[563, 827, 415, 690, 417, 502, 545, 759, 550, 311, 173, 541, 349, 651, 676,
 347]
[630, 298, 440, 407, 769, 817, 164, 055, 230, 759, 973, 511, 270, 338, 104,
 406]
[378, 280, 562, 383, 508, 535, 499, 387, 518, 693, 798, 467, 544, 298, 394,
 685]
[417, 714, 478, 495, 533, 419, 741, 817, 674, 216, 109, 521, 605, 826, 677,
 460]
[539, 699, 390, 629, 434, 486, 507, 609, 537, 460, 357, 543, 366, 506, 607,
 388]
[541, 437, 338, 477, 616, 754, 207, 248, 423, 794, 944, 512, 195, 085, 256,
 531]
[408, 634, 555, 553, 364, 241, 792, 897, 648, 220, 052, 501, 746, 774, 758,
 531]
[431, 408, 539, 373, 534, 563, 548, 557, 551, 535, 505, 456, 494, 553, 452,
 573]
[486, 250, 446, 291, 695, 679, 412, 286, 477, 830, 999, 474, 417, 167, 214,
 683]
[611, 285, 469, 409, 672, 745, 191, 054, 243, 729, 980, 491, 355, 294, 143,
 440]
[526, 586, 485, 581, 391, 461, 417, 469, 518, 619, 560, 489, 394, 288, 557,
 488]
[425, 679, 415, 466, 569, 451, 715, 752, 623, 238, 187, 506, 544, 783, 591,
 471]
[521, 550, 479, 583, 376, 471, 421, 442, 515, 601, 601, 488, 404, 281, 560,
 479]
[627, 646, 476, 550, 524, 511, 487, 584, 418, 218, 188, 496, 610, 855, 592,
 208]
[491, 256, 436, 310, 732, 722, 393, 271, 488, 824, 999, 511, 395, 202, 170,
 659]
[427, 688, 512, 529, 454, 369, 776, 863, 660, 206, 094, 501, 678, 840, 683,
 466]
[422, 282, 556, 407, 555, 505, 531, 405, 543, 697, 784, 464, 534, 314, 376,
 705]
[559, 693, 525, 599, 383, 340, 572, 618, 477, 161, 065, 553, 726, 877, 682,
 279]
[518, 420, 458, 483, 453, 554, 320, 235, 440, 822, 901, 476, 326, 070, 376,
 630]
[524, 844, 446, 749, 304, 343, 609, 812, 529, 204, 000, 536, 495, 725, 801,
 372]
[516, 288, 410, 297, 777, 810, 369, 257, 441, 817, 999, 483, 315, 211, 145,
 614]
[531, 537, 479, 600, 378, 471, 397, 446, 468, 660, 678, 491, 384, 197, 536,
 554]
[518, 366, 357, 279, 830, 842, 383, 238, 485, 767, 999, 528, 237, 193, 068,
 585]
[531, 253, 632, 469, 489, 478, 319, 105, 364, 682, 797, 457, 569, 338, 369,
 536]
[590, 452, 558, 530, 522, 513, 368, 363, 389, 418, 546, 489, 526, 599, 502,
 382]
[443, 240, 539, 386, 572, 561, 475, 308, 489, 809, 901, 444, 506, 214, 304,
 721]
[447, 651, 515, 553, 431, 355, 738, 859, 587, 197, 045, 533, 642, 858, 761,
 446]
[427, 551, 457, 435, 583, 544, 609, 671, 596, 376, 305, 490, 511, 668, 518,
 514]
[593, 737, 407, 688, 423, 515, 494, 686, 509, 397, 249, 512, 343, 575, 619,
 357]
[553, 829, 443, 705, 330, 353, 561, 817, 525, 241, 000, 565, 442, 740, 777,
 317]
[433, 678, 440, 514, 536, 445, 714, 816, 640, 236, 129, 525, 568, 804, 642,
 438]
[433, 431, 490, 415, 593, 592, 559, 596, 523, 473, 485, 456, 480, 605, 488,
 599]
[502, 749, 551, 772, 136, 194, 669, 857, 628, 248, 000, 523, 659, 717, 935,
 467]
[579, 696, 523, 568, 460, 442, 529, 604, 413, 131, 077, 537, 658, 907, 639,
 186]
[433, 646, 444, 492, 573, 487, 634, 765, 612, 264, 145, 538, 532, 803, 616,
 429]
[515, 286, 618, 486, 497, 492, 337, 160, 358, 638, 749, 468, 565, 372, 399,
 528]
[540, 677, 640, 646, 265, 202, 645, 663, 468, 147, 044, 540, 820, 888, 779,
 335]
[462, 769, 517, 737, 213, 220, 608, 867, 587, 246, 000, 573, 555, 707, 899,
 420]
[551, 656, 462, 633, 391, 476, 467, 519, 539, 544, 469, 518, 373, 395, 588,
 445]
[463, 492, 502, 430, 577, 516, 602, 617, 575, 410, 452, 494, 554, 613, 474,
 546]
[568, 224, 582, 460, 479, 588, 248, 067, 275, 742, 836, 455, 537, 318, 320,
 508]
[452, 670, 453, 456, 568, 434, 708, 765, 619, 236, 170, 512, 573, 785, 639,
 442]

[375, 611, 618, 562, 323, 210, 777, 871, 668, 247, 018, 516, 759, 791, 841,
 527] 0
[459, 609, 591, 555, 313, 242, 810, 892, 646, 240, 000, 456, 752, 760, 796,
 512] 0
[423, 253, 532, 390, 582, 532, 512, 306, 481, 763, 913, 489, 483, 188, 333,
 744] 0
[459, 576, 445, 415, 627, 512, 623, 662, 630, 328, 307, 499, 508, 689, 528,
 474] 0
[522, 309, 330, 291, 854, 835, 360, 244, 449, 804, 999, 527, 255, 231, 105,
 583] 0
[434, 590, 439, 446, 597, 536, 631, 728, 566, 314, 306, 509, 513, 724, 562,
 454] 0
[623, 507, 317, 434, 663, 815, 259, 239, 399, 757, 971, 503, 170, 105, 194,
 489] 1
[396, 258, 538, 394, 557, 526, 500, 320, 538, 783, 870, 485, 530, 239, 348,
 749] 0
[519, 415, 496, 591, 424, 522, 350, 274, 464, 782, 891, 465, 349, 066, 419,
 634] 1
[589, 763, 415, 632, 417, 490, 492, 659, 566, 377, 246, 509, 375, 609, 637,
 319] 1
[524, 819, 513, 723, 269, 260, 626, 830, 553, 227, 000, 552, 516, 706, 858,
 372] 1
[612, 831, 450, 715, 406, 437, 554, 772, 547, 277, 094, 529, 407, 683, 704,
 333] 1
[515, 429, 498, 618, 380, 494, 342, 344, 397, 752, 728, 473, 351, 148, 482,
 596] 1
[559, 365, 606, 476, 481, 484, 364, 203, 398, 577, 684, 436, 584, 472, 452,
 454] 2
[595, 664, 516, 589, 475, 493, 529, 566, 435, 143, 138, 517, 611, 887, 578,
 234] 2
[408, 398, 541, 383, 518, 549, 512, 552, 543, 522, 525, 476, 520, 526, 452,
 561] 0
[435, 620, 453, 465, 612, 517, 673, 747, 595, 305, 237, 516, 513, 751, 586,
 479] 0
[391, 362, 520, 360, 549, 520, 508, 484, 547, 615, 619, 499, 528, 465, 421,
 623] 0
[379, 339, 572, 417, 528, 486, 527, 457, 563, 660, 728, 498, 566, 349, 399,
 675] 0
[431, 231, 498, 360, 617, 589, 408, 288, 479, 798, 934, 489, 449, 210, 297,
 729] 0
[620, 587, 466, 537, 515, 547, 455, 472, 406, 263, 302, 510, 553, 761, 557,
 273] 2
[526, 420, 450, 493, 499, 618, 273, 240, 447, 815, 918, 499, 304, 078, 317,
 571] 1
[558, 688, 565, 578, 339, 303, 604, 610, 466, 145, 033, 549, 733, 899, 697,
 244] 2
[584, 834, 441, 695, 357, 425, 545, 811, 510, 265, 001, 544, 440, 744, 734,
 297] 1
[409, 638, 583, 547, 392, 303, 792, 856, 668, 231, 054, 533, 671, 771, 743,
 503] 0
[410, 287, 583, 407, 525, 543, 517, 354, 520, 745, 834, 458, 547, 278, 372,
 695] 0
[436, 229, 549, 349, 595, 574, 452, 280, 505, 808, 918, 457, 458, 195, 296,
 706] 0
[446, 687, 496, 513, 491, 368, 737, 813, 635, 210, 051, 534, 607, 789, 699,
 411] 0
[525, 305, 412, 296, 762, 704, 417, 240, 469, 805, 999, 518, 346, 184, 159,
 662] 0
[574, 430, 569, 474, 512, 511, 375, 270, 400, 482, 656, 465, 566, 558, 452,
 430] 2
[527, 603, 691, 683, 207, 081, 604, 674, 518, 175, 000, 548, 871, 842, 822,
 358] 2
[531, 211, 611, 489, 494, 546, 303, 096, 305, 711, 839, 428, 519, 309, 322,
 545] 2
[592, 386, 417, 523, 528, 710, 211, 278, 343, 798, 892, 508, 233, 127, 340,
 523] 1
[544, 422, 489, 599, 379, 539, 321, 312, 418, 785, 786, 469, 349, 118, 465,
 570] 1
[386, 340, 559, 402, 516, 533, 463, 487, 495, 646, 636, 489, 499, 440, 453,
 629] 0
[560, 214, 564, 426, 583, 583, 266, 007, 330, 747, 964, 468, 467, 267, 231,
 559] 2
[386, 577, 628, 555, 310, 116, 792, 881, 721, 263, 040, 532, 797, 742, 828,
 593] 0
[631, 536, 505, 521, 516, 541, 453, 417, 396, 353, 454, 488, 599, 687, 507,
 328] 2
[477, 508, 514, 419, 579, 550, 606, 638, 560, 396, 357, 463, 497, 660, 526,
 489] 0
[592, 262, 509, 432, 634, 692, 234, 013, 291, 735, 976, 467, 426, 271, 189,
 520] 2
[508, 258, 489, 349, 654, 672, 449, 287, 455, 817, 961, 481, 451, 183, 249,
 678] 0
[406, 273, 586, 383, 517, 498, 501, 358, 526, 715, 847, 485, 532, 264, 364,
 706] 0
